Every row has a hidden score. How much higher is the second row's score than the first row's in each pair? 20 means about the same, 40 much higher and 0 much lower. The score is a weighted sum of the row's numbers plus the product of two more (or one squared), each taken from its middle value.
[-0.36  0.09 -1.24 -2.09 -1.58 -1.47  0.33 -0.89  1.35  0.9 ]
[ 0.6   0.56 -0.52 -1.    2.35  1.78 -2.16  0.55 -0.08  0.36] ~ 20
[-0.66  0.33 -0.82 -0.66 -0.97 -0.75  1.19 -0.04 -0.43 -1.08]
[-0.57  0.73  0.53 -1.95  0.61  0.81  1.67  0.6   0.   -1.99] ~ 16
[ 0.66  0.95 -0.36 -0.49  0.84  0.46 -0.91  0.03  0.36  0.41]
[ 0.54 -0.37  1.17  1.45  0.66 -0.26  0.37 -0.4   0.23 -2.12] ~ 17
[-0.13  0.57  1.49  1.11 -0.42 -0.9   0.09  0.07 -0.34 -1.22]
[ 0.37  1.04  0.67  1.44  0.3  -0.38  0.81  0.29 -0.28  0.45] ~ 21
[ 0.7   1.99  0.45  1.34 -0.21 -0.65  0.63  0.25 -0.05 -0.71]
[ 1.2   0.81  0.13 -0.41  1.64  0.91 -1.07  1.08  0.72  1.06] ~ 32
[ 0.46  0.5  -0.51 -0.69  0.36 -0.43  1.54  0.11  0.08 -1.08]
[-0.15 -0.73  1.55  0.69 -0.74 -0.55  0.44 -1.09 -0.46 -2.36] ~ 17
[-0.58 -0.63 -1.46 -2.03 -2.3  -2.46 -0.27 -0.48  1.01 -0.58]
[ 1.4   0.53 -0.88 -0.12 -0.28 -0.54  1.77  0.33  0.36 -0.66] ~ 16
[-0.4  -0.53  0.91  1.81  0.55 -0.32  0.21 -0.25 -0.8   0.13]
[-0.53  1.28  0.44 -0.92  0.81  2.13 -0.35 -0.16 -0.26  1.74] ~ 20
[ 0.18 -0.24 -1.05 -0.9  -0.64 -0.76  1.12 -0.27 -0.49 -0.05]
[-2.11 -2.65  1.   -0.04  0.67  1.87 -2.18  0.02 -0.54  0.99] ~ 16
[-0.44  1.38  1.13  0.43 -0.61 -0.05  0.11 -0.61 -0.08 -0.81]
[-1.79 -0.35 -1.14 -0.63 -0.8  -0.29  0.16 -0.84 -0.55  0.55] ~ 28
[ 0.7  -0.44 -1.95 -0.79 -1.22 -1.44  1.33  0.14 -0.51  0.06]
[ 0.24  1.68  0.09  0.43  3.    2.18 -1.24  0.38  0.38  0.57] ~ 17
[-1.04 -1.29 -0.02  0.45 -0.44 -1.1  -0.05  0.5  -0.06  1.44]
[-0.38 -0.05  0.81  0.69 -0.82 -1.27 -0.2  -0.06 -0.48 -0.7 ] ~ 21
[-0.05 -0.53 -1.87 -0.37 -0.49 -0.69 -0.35 -1.53  1.59  0.9 ]
[ 0.7   0.57  0.14 -0.65 -0.2  -0.46  1.19  0.41  0.13 -1.83] ~ 18
[ 1.32  0.15  0.11  1.32  0.17  0.44  0.59 -0.09  0.1  -0.29]
[ 0.49  1.36  0.23  0.14  0.96  0.58 -0.04  1.    0.3   1.66] ~ 20
[-1.24 -0.26 -1.39 -0.17 -1.5  -0.64  0.92 -0.4  -0.78  1.62]
[-0.27  2.04  1.12  0.21  1.41  2.28 -1.01  1.07  0.74  1.79] ~ 17
[-0.49  0.21  1.34  1.8   0.86  1.65 -1.88  1.81  2.61  0.76]
[ 1.07  0.99 -0.71  0.42 -0.93 -0.76  1.1   0.82  0.88  0.49] ~ 18
[ 0.03 -1.12 -1.29 -0.3  -0.87 -1.4   0.3  -0.67 -0.99 -0.02]
[ 0.25 -0.81 -0.8  -0.28 -0.76 -1.11  0.45 -0.58 -0.96  0.38] ~ 21
[ 2.09  1.57  0.45  0.98  0.7   1.02  0.91  1.21  0.59 -0.01]
[-0.58  1.17  1.56 -1.67  1.47  2.97 -3.1   1.08  0.74  1.19] ~ 25
[-1.24 -0.31  1.89 -0.03  1.38  1.3   0.21  0.25  0.26 -2.18]
[-1.45 -0.29 -1.16 -0.66 -0.44 -0.1   0.86 -0.33 -0.99  0.49] ~ 30
[-2.21  0.32  0.15 -0.44  0.74  0.61  0.34 -0.03 -0.44 -0.79]
[ 0.46 -0.29  0.43  0.18 -0.41 -0.99  0.59 -0.86 -0.44 -0.22] ~ 20
[-0.16 -0.74 -0.17  0.46  0.16 -0.31 -0.95  0.63  0.21  0.98]
[ 0.74  0.43 -0.5   1.07 -0.32 -0.22 -0.2   0.61  0.6  -0.07] ~ 21
[-0.6  -0.74 -0.84  0.57 -0.68 -0.04  0.83 -0.66 -1.23  0.35]
[-0.6   0.69 -0.82 -1.64 -0.37 -0.52  1.23 -0.18  0.09 -0.74] ~ 24
[-0.34 -1.17 -1.25 -0.93 -2.19 -0.85  0.78 -0.53 -0.71  0.96]
[-1.06 -1.66  0.59  0.34  0.74  0.59 -2.69  1.57  0.91  1.  ] ~ 11
[ 0.13 -0.54  0.35  1.33  0.75  1.03 -0.31  0.6   0.55  0.36]
[ 0.02 -0.55 -1.09 -0.67 -1.38 -0.88  0.63 -0.6  -1.26  0.7 ] ~ 19
[ 1.21  0.4   1.96 -1.19  2.37  1.7  -0.75  0.13 -0.16  0.38]
[ 0.08  0.75 -0.28  1.06  0.95  0.15  0.32  0.17 -0.01  1.45] ~ 6
[-0.2  -1.31  0.88  1.56  0.22 -0.39  0.   -0.98 -0.24 -1.08]
[ 0.02 -0.46  0.13  0.86 -0.44  0.23  0.02  0.23 -0.23  0.24] ~ 24
[-1.02 -1.39  1.29  0.25  1.03  0.3  -2.11  0.76  0.68  1.24]
[ 0.24 -0.32 -0.27  0.25 -0.59 -0.71 -0.34  0.6   0.05 -0.74] ~ 23
[-0.08 -0.34 -1.52 -1.07 -1.69 -1.92 -0.58 -1.    0.23  0.5 ]
[ 0.37 -0.49 -0.98 -0.18  0.15  0.26  0.73  0.34 -0.22  0.62] ~ 22
[ 0.35  0.37 -0.2  -2.01  0.92  1.42 -1.83 -0.02 -0.22  0.59]
[-1.34 -0.43  0.53  1.47  0.4   0.89 -2.51  1.65  1.32  0.94] ~ 20
[-0.67 -0.29  1.16  0.43  1.1   1.38 -1.44  0.91  0.34  1.5 ]
[ 0.6  -0.49  0.02 -0.31 -0.54 -0.77  0.26 -0.36 -0.48  0.62] ~ 20
[-0.77 -1.59 -1.98 -0.89 -2.53 -1.58 -0.09 -1.54  0.41  1.65]
[ 1.63  0.54  0.45  0.89 -0.5  -0.19  1.16 -0.03  0.12 -0.57] ~ 19
[ 0.21  0.17 -1.21 -0.88 -0.22 -0.33  1.65  0.09 -0.2   0.51]
[ 0.21 -0.8  -1.97 -1.2  -1.58 -1.84  0.54 -0.38 -0.9   0.69] ~ 18
[-0.55 -1.44 -0.82 -0.18 -0.79 -1.12  0.42 -0.99 -1.36 -0.06]
[ 0.04 -1.02 -1.4   0.15 -1.27 -1.02  0.32  0.11 -0.74  0.69] ~ 22
[-0.71 -0.19 -0.41 -1.78 -1.16 -1.3  -0.01 -0.43  0.69 -1.74]
[ 0.72 -0.34  0.64 -0.13  1.99  1.04 -1.89  0.47  0.18  0.24] ~ 18
[ 0.79  0.4   0.75  1.28  0.62  0.43  0.78 -0.54 -0.66 -0.26]
[ 0.25 -0.94 -1.2  -1.19 -2.34 -2.21  0.39 -0.52  0.13  0.68] ~ 23
[ 0.01 -0.08 -0.47  0.29 -0.01 -0.79  0.33 -0.48 -0.61 -0.15]
[ 0.13  1.74  0.64 -0.17  0.47  0.36 -0.34 -0.22  0.08  0.36] ~ 15
[ 0.29  0.97  0.27  1.1   1.03  0.33 -0.58  0.16  0.31  0.22]
[-0.56  1.6   0.54  0.23  1.57  1.54 -1.53  1.11  0.49  1.3 ] ~ 25
[ 0.56 -0.3   0.29 -0.62  0.85 -0.04 -0.99  0.54  0.24  0.78]
[ 0.   -1.03 -2.1  -0.57 -1.56 -1.58 -0.84 -0.62  1.06 -0.6 ] ~ 25
[ 0.48  0.07  1.12 -0.34 -0.35  0.13  0.86  0.74  0.07 -3.06]
[ 0.32  0.73 -0.77 -0.89 -0.17 -0.49  1.72  0.44 -0.2  -0.94] ~ 24
[ 0.63  0.15 -1.24 -2.07 -0.59 -0.17 -0.44 -0.72  2.29 -0.21]
[-0.3   0.97  1.49 -1.75 -0.47  0.66 -0.23 -0.24  0.01  0.03] ~ 13
[ 0.48  0.22 -0.7   0.35 -0.88 -0.47  0.74  0.12  0.05 -0.44]
[ 0.81  0.35 -0.49  0.4  -1.11 -0.53  0.7   0.05  0.27  0.07] ~ 19
[-0.52 -0.98  0.28  0.87 -0.33 -0.47 -0.59 -0.47 -0.12 -1.32]
[ 0.81  0.15 -0.63 -1.34  0.27  0.18  1.81  0.55  0.04 -1.4 ] ~ 23
[ 0.11 -0.63 -1.41 -0.6  -0.53 -1.    0.57 -0.39 -0.86  0.32]
[-1.15  0.46 -0.99  0.13 -0.99  0.1   0.32  0.24 -0.37  0.78] ~ 23
[-1.29  0.45 -0.47 -1.42 -0.93  0.84 -0.27 -1.33 -0.89  0.56]
[-0.78 -0.54 -0.1  -0.72  0.49 -0.17 -0.75 -0.8  -0.81  0.64] ~ 19
[-0.69 -0.17 -0.26  0.13 -1.   -0.18  0.24  0.09 -0.22 -0.08]
[ 0.21  1.12  0.09  0.42  2.64  1.42 -2.14  1.39  1.62  1.31] ~ 22
[-1.01  0.49 -0.35  0.22  1.11  0.99  0.16  0.4  -0.11 -0.06]
[-1.51  0.    0.81 -1.39  0.12  0.83  1.32  0.26 -0.17 -3.14] ~ 10
[-1.13  0.52 -0.03 -0.56  0.26  0.1   1.1   0.08 -0.58 -0.92]
[ 0.01 -0.35 -0.62  0.34 -0.58 -0.52  0.65 -0.79 -0.78  0.35] ~ 19
[ 0.18 -0.7   0.89  1.53  0.47  0.17  0.7  -0.75 -0.88  0.05]
[ 0.01 -0.31  1.83  0.27  0.27  0.4   0.85  0.07  0.17 -3.06] ~ 12
[-0.52 -0.42 -0.29  0.19 -0.02  0.27 -1.02  0.46 -0.19 -0.09]
[-0.48  0.78  0.07 -0.42  0.95  0.83 -1.47  0.33 -0.16  0.59] ~ 19
[ 0.05  0.32  0.29  2.26  1.24  0.98  0.32  0.31 -0.37  0.63]
[ 0.4  -0.43 -0.02 -1.23  1.16  0.64 -1.55  0.33  0.29  1.06] ~ 27
[-0.23 -1.19 -1.    0.63 -0.31 -1.04 -0.14 -0.31 -0.36 -0.02]
[ 0.61 -0.55 -0.58  0.23 -1.1  -1.87 -0.26  0.05 -0.2  -1.15] ~ 21
[ 0.3  -0.92  0.89 -0.3   1.12  0.33 -1.66  0.72  0.52  0.98]
[-1.24  0.8  -0.72 -1.49  0.38 -0.12  0.33 -0.26 -0.09 -0.41] ~ 21
[ 0.33  0.13 -1.53 -0.76 -1.   -0.62  0.11 -0.12  1.07 -0.32]
[-0.16 -1.24 -2.34 -1.26 -2.5  -2.14 -0.13 -0.85 -0.42  0.03] ~ 18
[-0.01  1.36  1.45 -1.96  2.21  3.11 -2.12  0.13 -0.01  0.67]
[-2.29 -0.66 -0.73 -2.55 -0.03 -0.29  1.01 -0.06 -0.28 -0.81] ~ 9
[-0.47 -0.77 -1.8  -1.82 -1.77 -1.72 -0.49 -1.28 -0.47  0.71]
[ 1.77  1.21 -0.2   1.5  -0.13  0.27  1.28  0.19  0.3   0.84] ~ 13
[0.98 0.72 0.85 1.96 0.46 0.93 0.1  0.92 0.71 0.64]
[ 0.01 -0.53  0.45  1.23 -0.22 -0.59  0.1  -0.49 -0.42  0.35] ~ 18
[ 0.03  1.82  0.66 -0.74  1.1   1.76 -1.44  0.85  0.79  1.64]
[-0.74 -0.07  1.61 -1.87  0.82  2.64 -0.3  -0.74 -0.62  1.38] ~ 30
[ 0.72  1.03 -0.39  1.44  0.28  0.66 -0.01  1.17  0.97  0.76]
[ 0.7   0.28 -0.24 -0.55 -0.39 -1.17  0.96  0.47 -0.07 -1.41] ~ 18
[-0.03  1.65  1.01 -0.47  1.26  1.12 -1.01  0.51  0.12  0.73]
[ 0.23 -0.24 -0.78 -0.33 -1.23 -1.24 -0.27 -0.21 -0.61 -1.08] ~ 24
[ 0.22 -0.95 -1.11 -1.57 -1.48 -1.13 -0.23 -0.8  -0.82 -0.52]
[ 0.07 -1.22 -1.14 -1.25 -1.73 -1.18  0.25 -0.8   0.61  1.04] ~ 21
[1.22 0.09 0.49 1.23 0.64 0.86 0.35 0.73 0.24 0.16]
[ 1.12  0.29  0.63  0.82  0.27  0.05  0.45  0.27  0.46 -1.24] ~ 17
[-1.35  1.41 -0.35 -0.31  0.03  1.32  0.28 -0.99 -0.92  1.27]
[ 0.5  -0.56 -1.31 -0.99 -1.57 -1.88  0.39 -0.45  0.88  0.66] ~ 30
[-1.82 -0.26  1.03  0.81  1.07  0.62 -2.22  1.57  0.88  1.07]
[-1.58  0.33 -0.66 -0.28  0.71  0.74  1.38 -0.25 -0.77  0.13] ~ 22
[-0.14  0.11 -1.01 -1.5  -1.88 -1.47 -0.46 -0.75 -0.22  0.02]
[ 1.08  0.7   0.46  0.25  1.2   0.49  1.31  0.4   0.22 -0.78] ~ 22
[-1.09 -1.35  0.37 -0.42 -0.43  0.42 -0.65  0.06 -0.31  1.72]
[ 1.03 -0.13 -0.31  0.11  0.35  0.05  0.87  0.78  0.25  0.86] ~ 24
[ 0.3  -0.6  -0.06  1.01 -0.07 -0.32  0.83 -0.37 -0.34  1.03]
[ 1.03  0.24  0.21 -1.22  2.24  1.4  -2.03  0.56  0.46  0.49] ~ 21
[ 0.84  0.98  0.03  1.75  0.23  1.54 -0.15  1.    0.64  0.44]
[-0.21 -0.93 -0.52 -0.5  -0.42 -1.17 -0.21  0.38 -0.21  1.1 ] ~ 20
[-1.07 -1.44  0.99  0.68 -0.49 -1.05  0.17 -1.18 -1.14 -1.29]
[-0.1   0.63 -0.53  0.94  0.28  0.84 -0.15  0.92  0.42  0.61] ~ 28
[-0.48  0.02 -1.44 -0.97 -1.02 -1.6  -0.14  0.14 -0.13 -1.57]
[-0.15 -0.37 -1.82 -0.29 -0.86 -1.44  0.45 -0.3   0.04  0.2 ] ~ 14
[-1.05 -0.3  -0.67 -0.91 -0.37  0.04  0.89  0.25 -0.21  0.61]
[-0.21 -0.11  2.01  2.66  1.2   2.2  -2.53  1.94  2.73  0.27] ~ 22
[ 0.22  0.82 -0.5  -1.54  0.4   0.03  1.    0.62  0.17 -0.97]
[-0.06 -0.47  0.34  0.17  0.08 -0.21  0.08 -0.77 -0.76  0.35] ~ 18
[ 2.1   0.99  0.59  1.44  0.75  2.31  0.26  0.56  0.91 -0.1 ]
[ 0.93  0.31 -0.07  0.17  0.53  0.26  0.93  0.38  0.18 -0.16] ~ 23
[-0.06 -0.5   1.24  0.76  0.49  0.61 -0.74  0.08 -0.46 -0.64]
[ 1.11  0.98  0.33  1.5   0.09  0.05  1.06 -0.26  0.06  0.03] ~ 16
[ 0.85  0.65 -0.58  0.12 -0.03 -0.49  0.91 -0.18 -0.56 -0.04]
[-0.78  1.03  0.1  -0.07  0.96  1.04 -1.16  0.17 -0.15  0.95] ~ 22
[ 1.05  0.05 -1.1  -0.98 -0.33 -0.57  0.26 -0.56  1.35  0.34]
[ 0.46  1.07 -0.61  0.02 -0.1   0.03  0.79  0.78  0.62  0.5 ] ~ 18
[-0.16  0.49 -0.57 -0.01  0.92  0.93 -1.57  0.78  0.54  0.92]
[-0.04 -0.51 -1.01 -2.25 -1.39 -0.11  0.12  0.01  0.78 -2.28] ~ 25
[-1.15  0.   -1.15 -1.07 -2.   -0.58 -1.24 -1.1   0.4   0.96]
[ 0.9  -0.05  1.93 -1.52  0.96  0.32  0.1   0.59 -0.07  0.4 ] ~ 29
[-1.35 -0.61 -0.61 -1.25 -0.53 -0.13  0.8  -0.24 -0.55  0.4 ]
[-0.14 -1.05  1.83  2.49  0.74  0.53 -1.95  2.23  2.16  1.39] ~ 15
[-0.97  1.24 -0.13 -0.39 -0.98 -0.18  0.54 -0.69 -0.25  0.  ]
[-0.12 -0.62  0.71  0.38  0.1  -0.13  0.72 -0.5  -0.92 -0.28] ~ 22
[-0.05 -0.93 -0.59  0.59 -0.32 -0.15  0.93 -0.42 -1.    0.57]
[ 0.86  0.72  0.89  1.01  1.65  1.29  0.68  0.27 -0.24  0.67] ~ 24
[ 0.24  0.45  2.77 -0.33  1.66  1.6   0.47  0.19 -0.12  1.25]
[-0.81  0.06 -1.62 -1.15  0.04 -0.58  0.4  -0.23 -0.41  0.14] ~ 3
[ 0.87  0.53  1.61 -0.56  0.16 -0.36  0.7   0.17  0.45 -0.43]
[ 0.12  0.37  0.74  0.28  1.2   0.35 -1.08  0.33 -0.17 -0.15] ~ 13
[-0.54  0.14  0.85  0.18  1.34  0.58  0.7  -0.08 -0.45 -0.47]
[ 0.39 -0.33 -0.14 -1.4   1.37  1.84 -2.93  0.85  0.63  0.59] ~ 30
[-0.02 -0.17  0.17 -0.54  0.15 -0.19 -0.46 -0.07 -0.46  1.09]
[-0.47  1.56  0.2  -0.86 -0.74  0.06  0.31 -0.92 -0.37 -0.83] ~ 17
[ 0.59  1.55  0.56  0.01  2.09  1.35 -0.96  0.09 -0.02  0.25]
[ 0.87  0.08 -1.26  0.1  -1.59 -1.24  1.24  0.12 -0.58  0.8 ] ~ 24
[-0.01 -1.15  1.06  1.3   1.68  1.16 -2.48  1.13  1.27  0.78]
[ 0.93 -0.08  0.89 -0.07 -0.77 -0.36  0.71  0.36  0.38 -2.95] ~ 20
